50 stands for zero in the data rows.
Two rows play each game, the first against the second. How much does the first row win by? 10 is about a draw, 20 a big win and 0 a big loss. Wins can go round in a circle: one row can beat a second, the second a third and the third the first. Each row has two weighted sums of its numbers, A and B, taken from their middle values. A row wins by its A times the other's B, less its B times the other's A.
58 52 59 56 60 44 54 39 44 43 44 65 41 49 61 62 38 61
52 45 53 34 49 41 42 37 55 47 53 42 60 42 51 54 52 63: 10
68 41 63 68 80 56 56 58 31 37 31 73 53 50 42 60 40 25
49 76 70 47 53 32 38 50 50 52 22 55 27 24 29 58 64 64: 13
54 51 48 60 41 57 53 73 52 44 61 47 55 42 73 40 47 50
63 45 81 69 45 60 70 56 48 40 59 58 69 53 75 58 31 40: 12
57 46 55 45 72 65 66 52 38 47 39 55 41 60 42 56 47 36
32 67 39 50 48 57 40 51 72 72 50 25 66 34 50 43 70 60: 13
45 81 44 54 42 73 37 68 66 67 44 62 55 64 56 36 57 51
71 22 59 39 64 46 66 59 44 33 53 60 35 57 37 64 32 24: 10
58 43 36 68 43 53 60 66 53 40 55 77 43 53 46 51 44 41
50 45 60 40 39 46 54 70 43 46 66 46 42 51 62 47 44 54: 11
81 22 60 46 58 91 76 59 16 23 78 64 57 80 67 55 24 46
69 25 41 68 60 65 66 50 34 39 61 47 38 48 62 45 24 51: 11
34 62 36 41 53 44 38 45 36 55 45 63 50 45 35 42 49 38
15 92 29 10 29 25 21 22 60 88 26 24 14 31 44 25 78 59: 5
26 69 44 52 38 32 25 51 61 78 21 47 53 28 52 68 71 48
69 37 61 70 69 73 60 49 49 34 54 66 39 65 42 51 26 49: 10
20 62 36 42 39 27 24 32 79 85 47 12 56 15 49 26 61 57
68 33 36 56 47 53 49 63 44 31 56 46 43 61 46 48 42 56: 10
62 38 64 37 48 51 74 42 46 34 41 60 49 58 56 53 36 46
18 76 42 39 44 31 19 31 69 74 39 30 53 14 24 52 52 58: 10
27 53 45 47 72 36 39 55 58 61 42 37 42 41 22 51 56 61
40 59 61 39 66 56 33 21 49 63 41 32 43 32 49 36 57 63: 11
50 35 64 70 62 70 68 48 30 40 55 71 60 63 63 73 53 61
46 41 46 52 33 45 48 60 59 54 56 66 65 60 57 29 62 45: 8
31 66 29 38 54 25 23 45 71 68 47 53 53 23 53 27 64 58
18 64 43 19 61 24 30 35 45 70 31 50 38 35 45 55 67 55: 15
49 51 67 56 50 65 56 47 61 51 51 42 53 42 50 53 47 44
35 58 38 38 49 45 42 48 54 63 34 39 53 47 62 27 70 43: 7
51 34 45 38 41 44 38 54 49 52 17 68 62 45 42 46 63 54
60 50 40 60 52 66 60 66 41 42 47 59 29 57 32 69 40 56: 12
41 49 55 53 35 37 50 66 50 60 57 52 55 52 67 49 71 56
47 48 39 54 41 56 55 55 33 52 54 43 45 49 49 34 49 46: 6
52 51 49 42 49 62 52 52 56 37 41 74 56 57 60 42 55 37
35 63 41 59 36 39 31 27 79 71 43 36 49 37 52 37 83 43: 9
59 44 45 47 35 58 67 30 53 41 65 59 49 56 56 47 51 30
67 52 47 55 62 69 62 37 39 37 32 54 47 69 56 35 42 50: 15
57 47 48 46 45 46 61 60 61 50 54 17 60 50 50 60 49 43
37 62 58 37 48 47 45 48 62 54 50 41 39 36 40 47 51 57: 11
59 58 50 46 63 67 48 69 43 42 59 58 37 69 51 54 50 49
62 45 49 63 49 77 56 67 41 44 58 59 74 54 65 42 45 38: 12
67 39 49 69 57 47 67 63 42 40 67 60 71 47 67 77 39 46
35 60 42 37 59 46 39 53 50 66 36 45 36 34 12 45 75 71: 12
68 27 50 68 48 55 70 53 45 35 42 71 52 65 83 57 43 55
53 42 72 57 38 64 68 48 51 36 46 69 57 50 41 48 57 43: 10
47 61 57 62 31 40 49 56 29 54 43 56 34 48 55 48 52 49
46 46 55 50 55 55 51 65 53 41 47 56 65 64 61 61 40 42: 7
71 38 50 54 63 62 71 59 59 36 46 59 69 50 51 55 36 48
22 63 51 43 30 32 36 43 72 76 37 42 34 23 61 51 67 70: 7
23 80 51 25 61 46 11 41 52 76 35 44 51 25 48 29 75 62
36 52 43 53 62 37 54 27 69 56 57 62 43 41 51 46 68 62: 3
19 78 43 44 39 37 26 45 75 71 25 19 48 24 58 42 81 71
65 46 53 58 53 74 60 29 37 31 62 44 36 67 50 68 21 69: 10
49 46 48 46 43 60 54 29 52 48 32 58 46 55 45 45 41 46
36 72 48 22 35 41 47 35 66 60 41 38 40 53 48 41 56 63: 3
62 51 59 58 50 53 46 41 53 39 30 64 30 56 67 46 49 34
53 56 61 50 65 53 47 51 51 60 49 50 30 43 32 51 43 81: 14
47 47 39 53 41 47 49 58 48 50 55 44 27 41 63 29 55 68
40 57 59 64 56 58 54 60 33 44 44 59 56 52 60 64 54 46: 8
45 56 50 50 72 37 37 50 35 62 32 53 31 31 59 68 49 40
46 56 50 57 40 47 51 58 57 54 30 52 63 35 40 57 69 22: 12
64 38 68 55 49 57 75 55 43 32 68 52 34 44 56 58 46 31
53 32 61 63 67 34 57 63 43 41 77 48 46 46 52 48 42 53: 12
45 64 44 48 56 47 40 20 68 52 43 38 61 36 48 55 52 55
33 76 48 48 49 31 26 57 54 67 13 23 20 36 44 46 78 73: 12
61 32 64 55 43 44 38 36 55 53 61 51 63 54 46 50 50 59
39 54 39 45 25 41 63 45 65 52 58 36 52 58 60 41 53 43: 12
47 47 53 42 46 30 46 52 53 58 37 33 45 42 57 35 75 63
60 41 47 44 36 57 69 54 38 42 61 45 36 53 39 71 30 60: 5
61 33 48 68 67 66 55 56 33 33 69 53 55 73 49 57 42 41
22 78 50 25 56 38 25 16 69 77 35 32 38 29 52 44 60 81: 8
71 17 57 56 61 55 64 66 38 42 62 60 36 70 60 65 31 38
58 51 39 51 32 69 58 55 57 42 67 53 55 49 51 54 56 54: 12
38 67 37 57 45 36 47 37 58 72 29 41 52 41 42 51 49 65
56 69 40 57 24 50 65 48 40 46 57 51 42 57 43 52 47 51: 10
46 58 44 22 42 50 41 43 45 61 43 53 40 59 39 35 61 67
63 27 68 70 50 69 68 62 23 36 68 64 52 40 71 52 17 47: 14
60 42 51 53 47 50 62 58 53 42 65 74 40 33 75 51 53 39
40 50 43 51 46 50 40 64 84 59 57 39 68 44 57 34 56 33: 13
40 62 55 46 64 53 43 52 40 62 37 32 39 27 71 45 55 63
35 64 32 34 59 42 25 46 67 71 28 45 37 47 39 43 70 63: 3
64 46 56 52 49 79 71 49 24 38 54 48 41 55 54 63 36 47
42 62 51 40 66 50 37 45 55 54 28 41 36 29 33 57 65 65: 11
61 40 58 51 43 65 50 59 58 36 48 67 55 60 57 67 39 50
54 52 70 34 63 40 36 50 36 44 63 53 34 46 46 54 38 51: 10
36 44 59 34 47 49 64 58 41 63 37 46 65 52 40 65 53 64
54 52 45 77 34 60 63 51 38 45 66 55 42 67 56 47 43 36: 3
54 40 53 63 48 66 44 35 40 46 54 21 62 51 61 53 44 46
59 28 53 72 42 61 68 55 33 38 86 58 63 56 56 62 41 35: 16
26 68 42 45 41 21 32 50 51 69 68 24 60 50 44 34 58 57
61 42 59 74 53 59 60 55 62 42 49 30 61 53 43 71 40 60: 7
26 69 43 11 71 21 32 53 57 76 40 11 32 27 53 37 61 57
76 34 55 67 70 62 57 54 18 32 42 62 52 34 42 51 21 47: 8
52 49 49 54 58 46 55 39 50 48 61 71 32 51 42 56 44 57
53 65 36 61 47 33 36 59 60 51 44 39 54 36 45 58 63 68: 8
52 42 49 48 40 33 50 42 59 43 35 50 40 54 66 60 37 30
83 35 58 78 67 50 64 78 35 30 51 66 42 56 47 61 36 33: 11
45 38 46 39 61 30 52 62 58 42 33 49 37 50 41 53 45 33
50 47 68 53 42 47 54 60 70 49 68 48 54 48 82 52 47 31: 6
56 52 39 39 42 50 42 61 55 50 58 61 37 47 47 56 41 65
37 60 49 45 27 55 43 38 78 64 59 44 80 60 70 52 67 59: 14
51 52 44 43 52 43 44 51 50 52 60 53 43 48 58 36 44 40
66 46 46 55 49 49 67 65 29 34 48 80 69 62 34 70 34 46: 10
49 37 29 43 51 41 63 68 37 52 28 52 38 61 31 33 33 40
44 54 66 58 74 43 41 51 38 51 63 45 46 48 61 58 48 68: 12
45 59 61 39 51 60 48 24 62 56 49 50 31 44 28 49 56 42
60 40 38 36 56 42 47 60 49 41 51 68 51 73 54 50 40 56: 8
36 51 36 43 27 46 39 36 73 63 46 46 57 29 45 44 57 63
65 34 62 58 53 73 71 65 27 35 46 57 84 69 56 62 36 33: 8
48 48 69 66 52 47 49 45 57 51 47 29 55 44 56 46 58 52
40 48 45 35 61 54 32 37 61 56 59 37 53 50 34 41 60 71: 12
24 70 45 33 70 35 28 35 43 66 44 46 35 36 22 49 56 66
37 54 42 45 25 42 49 55 72 67 70 47 76 57 82 40 74 67: 6
53 49 64 48 37 55 55 59 46 47 49 33 59 42 32 44 54 38
53 42 51 59 78 39 52 39 38 55 41 49 54 41 44 58 44 41: 9
50 67 47 38 53 48 56 38 62 50 46 42 61 56 44 59 53 37
38 58 51 29 57 53 32 34 47 63 58 24 34 30 21 59 65 52: 9
44 44 50 36 69 67 46 65 47 47 55 58 60 69 46 76 54 51
53 57 52 39 35 47 72 66 42 34 58 52 38 61 48 51 24 38: 10
59 34 34 57 51 59 68 59 24 37 59 60 64 57 49 46 46 33
18 69 46  0 36 21  6 44 71 88 31 37 22 24 33 46 75 62: 7
32 79 41 28 38 34 29 49 62 73 42 39 43 38 52 60 64 43
49 59 34 66 55 33 53 32 46 45 62 36 46 40 45 48 34 59: 10
65 26 73 64 62 47 63 63 39 37 59 58 57 54 52 58 46 25
22 84 50 33 45 30 25 44 75 84 27 22 34 20 24 52 73 58: 10
54 35 43 61 43 69 54 41 61 49 61 66 38 70 53 58 20 47
73 32 46 79 61 65 60 58 41 33 40 81 52 64 57 48 28 31: 11
76 30 64 62 53 55 74 69 34 31 74 84 52 71 45 56 19 60
54 65 61 39 35 58 43 43 56 53 35 40 36 37 40 61 44 60: 6
48 43 30 46 22 46 52 54 70 58 51 49 71 51 49 64 56 44
74 51 61 51 60 67 59 47 29 29 68 71 52 69 53 61 33 58: 9
57 49 50 60 37 59 64 70 47 42 55 52 55 56 73 36 47 17
64 39 44 45 48 53 55 62 59 37 43 50 49 70 53 48 34 44: 8
39 54 65 63 42 50 40 53 73 63 45 45 56 51 61 49 76 54
59 43 55 62 65 67 68 27 42 41 70 71 60 43 60 42 57 20: 10
58 40 57 50 51 40 60 61 41 37 57 46 31 44 41 67 33 48
63 37 59 44 54 53 52 62 45 31 63 67 56 19 56 61 43 55: 11
53 50 51 50 58 53 49 62 39 50 47 52 33 54 61 50 43 58
52 52 49 38 43 34 53 30 59 48 50 54 36 39 48 40 53 57: 10
29 61 58 49 39 34 30 32 70 62 52 41 38 48 54 41 67 56
51 41 36 52 71 35 46 61 43 44 56 54 42 47 49 41 56 67: 7
59 46 61 55 35 70 49 52 55 44 60 60 61 50 60 35 41 58
67 25 49 49 78 62 57 48 32 31 59 79 37 84 33 20 23 24: 7
61 55 59 37 54 58 60 47 32 40 39 53 61 70 47 37 45 41
47 35 36 48 58 63 65 61 33 37 43 44 44 60 42 50 45 46: 14
59 34 58 55 55 62 59 69 41 41 73 60 54 66 59 53 35 40
44 44 41 53 39 56 52 39 60 54 71 35 67 47 79 49 61 56: 11
62 36 55 60 59 81 58 47 51 37 51 57 35 61 64 49 44 50
57 49 63 52 39 66 66 70 42 44 41 87 56 59 43 40 43 35: 12
49 46 72 48 72 61 48 27 45 53 43 38 46 41 42 36 38 45
25 63 56 30 51 37 49 57 66 65 22 41 49 48 37 54 72 62: 8
33 66 32 54 48 36 23 38 64 67 53 38 45 40 55 49 66 51
47 52 49 45 45 43 47 56 59 49 62 29 67 34 59 56 70 57: 8
41 68 53 23 40 34 51 54 51 58 17 51 49 46 50 51 75 73
53 59 64 26 51 54 48 57 32 43 37 59 52 39 27 55 44 59: 7
52 59 39 60 32 34 41 52 57 54 73 52 64 60 71 42 56 54
65 34 62 58 78 55 62 74 35 23 65 60 28 75 46 61 45 33: 12
41 65 36 23 47 39 44 47 71 60 57 31 49 41 54 36 64 64
81 24 59 44 56 69 76 53 27 24 61 60 41 66 48 60 18 20: 10
55 55 53 73 53 46 54 40 40 52 43 56 63 43 39 62 67 53
56 45 48 41 62 46 79 54 39 39 52 60 78 62 55 52 33 62: 13
51 42 42 41 66 53 51 51 50 51 57 45 38 44 43 57 70 61
68 35 74 65 60 61 68 58 50 30 39 54 47 48 81 59 33 26: 8
35 60 54 73 52 39 49 49 55 58 54 45 48 35 51 43 60 43
39 40 41 30 43 49 42 36 51 59 54 41 43 51 49 57 55 51: 8
54 54 56 54 56 42 62 64 59 46 47 41 46 58 72 39 40 32
29 67 32 40 45 43 30 33 63 75 30 33 58 54 34 34 70 74: 10
46 44 53 51 29 55 41 49 49 57 56 48 52 41 73 60 44 72
56 55 41 52 58 52 51 51 42 45 53 70 51 72 67 56 53 51: 6
50 56 38 37 72 62 38 51 36 61 44 36 55 27 35 54 57 60
40 42 47 59 31 59 51 46 62 56 54 36 59 56 53 35 48 56: 9
43 53 44 45 46 31 37 64 54 61 41 66 41 35 25 37 61 59
32 63 31 46 16 33 60 59 57 55 67 31 47 57 38 51 50 36: 10
15 77 32 16 56 24 14 14 55 75 46 16 39 13 24 36 58 68
69 22 52 54 52 53 66 71 35 23 51 36 68 82 39 65 32 20: 9
62 39 50 44 69 54 68 71 34 41 55 52 32 62 54 61 32 51
19 69 48 31 28 40 28 55 95 81 59 32 37 38 50 45 71 49: 13
27 82 57 11 45 50 20 29 89 80 20 44 25  8 43 61 64 90
57 74 40 34 74 44 52 34 60 46 49 34 52 61 35 49 49 53: 19
61 38 54 62 61 50 56 54 43 34 50 52 53 71 49 44 43 38
47 57 38 36 56 48 44 44 60 59 46 39 45 54 57 54 70 46: 8
29 74 61 45 38 21 49 33 47 58 51 28 61 41 62 31 67 60
41 42 56 34 63 11 47 45 59 57 48 54 41 34 28 49 66 66: 6
44 59 41 33 72 57 39 36 64 63 37 64 54 66 21 26 69 59
37 69 39 42 54 39 36 33 54 63 51 26 42 55 65 55 62 49: 18
46 69 51 53 64 49 45 35 58 63 50 57 51 47 49 59 67 57
59 33 52 60 53 59 58 45 62 47 53 63 41 61 58 55 54 38: 11
58 37 64 49 53 58 49 59 37 41 44 42 59 49 46 51 48 48
55 42 58 70 55 38 53 70 43 46 55 35 56 55 74 53 53 28: 10
16 78 46 30 24 33 17 42 83 76 51 39 43 11 47 33 70 57
62 37 44 48 45 51 54 45 33 34 57 77 56 63 54 60 24 24: 11
43 74 50 48 35 43 38 49 72 67 48 48 54 37 76 40 66 85
48 39 51 37 54 59 39 50 62 49 45 44 38 55 45 48 54 51: 14
71 16 57 53 55 61 81 64 47 26 57 57 67 68 48 75 35 44
57 40 47 65 52 65 58 58 30 42 69 40 70 53 58 45 39 51: 1
57 45 53 51 62 57 56 50 40 40 48 46 40 52 63 42 56 48
55 48 43 53 40 55 68 54 52 37 48 52 41 63 56 66 55 36: 9
51 59 42 53 44 53 49 60 51 50 54 58 64 56 59 50 63 45
56 36 51 67 32 71 60 65 32 35 50 55 75 62 54 68 54 59: 10
67 54 61 70 52 39 58 68 33 36 59 57 57 62 45 53 34 39
39 40 53 41 53 38 39 36 44 58 46 49 48 33 54 45 48 55: 9
49 51 47 64 43 55 60 33 63 48 68 65 55 47 63 58 48 40
42 52 49 64 39 33 46 48 42 60 59 48 70 44 56 61 50 63: 9
32 77 62 28 58 16 42 44 54 65 39 40 48 31 44 34 56 54
52 65 41 44 58 13 37 42 52 51 50 46 54 65 43 48 55 45: 16
62 48 59 60 71 66 52 67 67 36 50 75 56 63 62 34 37 44
48 51 50 51 46 48 55 44 63 56 39 51 59 40 55 45 42 51: 9
62 37 45 52 62 59 66 55 49 48 64 49 59 72 37 29 43 55
56 42 53 38 75 49 67 64 28 38 39 72 71 66 46 52 49 43: 12
63 44 55 58 58 57 66 62 44 43 50 55 62 56 66 51 31 40
62 40 33 64 64 38 56 47 48 34 62 47 53 60 41 48 22 60: 13
40 56 49 40 48 59 62 53 85 54 61 28 52 44 64 65 57 46
29 59 65 37 43 38 36 34 35 70 50 39 36 42 54 40 69 50: 9
41 62 36 41 60 39 28 43 82 63 37 58 33 40 40 57 56 71
52 52 40 35 40 47 39 36 54 53 21 35 36 39 32 67 52 58: 12
39 50 30 49 35 36 48 36 67 50 39 45 59 39 45 65 48 56
28 89 37 47 24 36 19 27 56 75 41 24 48 29 67 57 74 68: 12
36 64 59 42 29 33 40 39 42 63 46 34 30 58 45 66 35 62
67 44 42 74 53 50 62 69 39 42 54 68 51 69 48 75 39 38: 12
68 30 51 59 52 47 59 61 52 37 40 54 80 45 62 58 49 36
62 53 48 67 49 55 59 54 23 34 42 50 50 50 49 55 47 26: 7
48 66 64 51 63 12 47 41 51 52 49 40 47 45 63 53 64 44
39 74 58 47 33 47 43 65 53 59 39 53 42 43 39 51 50 47: 8
43 55 31 49 49 39 41 36 77 65 49 29 71 51 34 50 67 77
73 43 47 57 56 51 60 65 17 33 65 51 53 67 42 60 30 37: 6
50 53 59 65 36 50 51 29 34 47 48 46 40 46 38 57 58 39
39 59 33 33 80 50 51 28 51 54 39 65 39 45 53 23 47 60: 4
65 54 46 79 40 62 62 44 52 38 70 45 46 68 64 52 61 26
44 61 51 27 36 34 50 49 70 54 55 35 75 45 43 67 54 44: 7
40 54 52 50 38 51 52 50 74 56 51 46 27 63 57 49 55 47
70 40 46 59 52 82 59 46 34 29 51 65 52 54 48 60 35 47: 13
61 39 59 54 33 56 56 61 57 41 52 55 77 52 58 56 48 48
26 57 38 51 56 39 31 47 60 62 36 36 68 16 49 44 75 64: 9
58 49 56 57 54 49 67 43 39 33 64 52 47 55 51 66 40 52
76 27 55 79 62 74 73 55 35 33 50 74 54 58 48 53 24 36: 7
54 31 68 55 46 65 60 57 41 41 57 46 45 67 61 47 34 63
49 40 57 66 46 59 44 44 66 50 72 42 59 36 44 57 63 55: 13
33 61 28 54 41 57 45 65 61 65 43 44 55 42 44 50 61 47
64 39 69 50 38 53 68 60 27 40 23 61 48 63 63 56 39 49: 8
38 60 65 42 66 48 34 32 50 59 52 56 57 52 53 53 53 53
22 70 50 19 62 22 14 50 78 79 39 20 37 32 41 24 79 70: 4
59 66 38 48 38 62 60 45 54 45 49 66 54 55 44 56 50 27
43 74 61 55 41 27 39 33 52 69 36 66 44 16 52 53 52 65: 10
50 31 55 84 78 61 55 40 50 43 28 61 50 72 46 67 39 33
48 58 42 53 55 55 52 41 49 47 50 55 35 30 56 36 44 55: 17
53 42 40 57 33 42 45 47 49 46 56 39 70 41 44 49 53 36
59 38 60 57 63 42 58 52 39 34 65 40 50 80 44 55 41 50: 11
51 55 46 52 53 42 52 79 60 42 63 52 28 54 43 57 41 42
64 25 54 55 70 71 47 44 42 39 42 67 56 65 39 65 38 47: 10
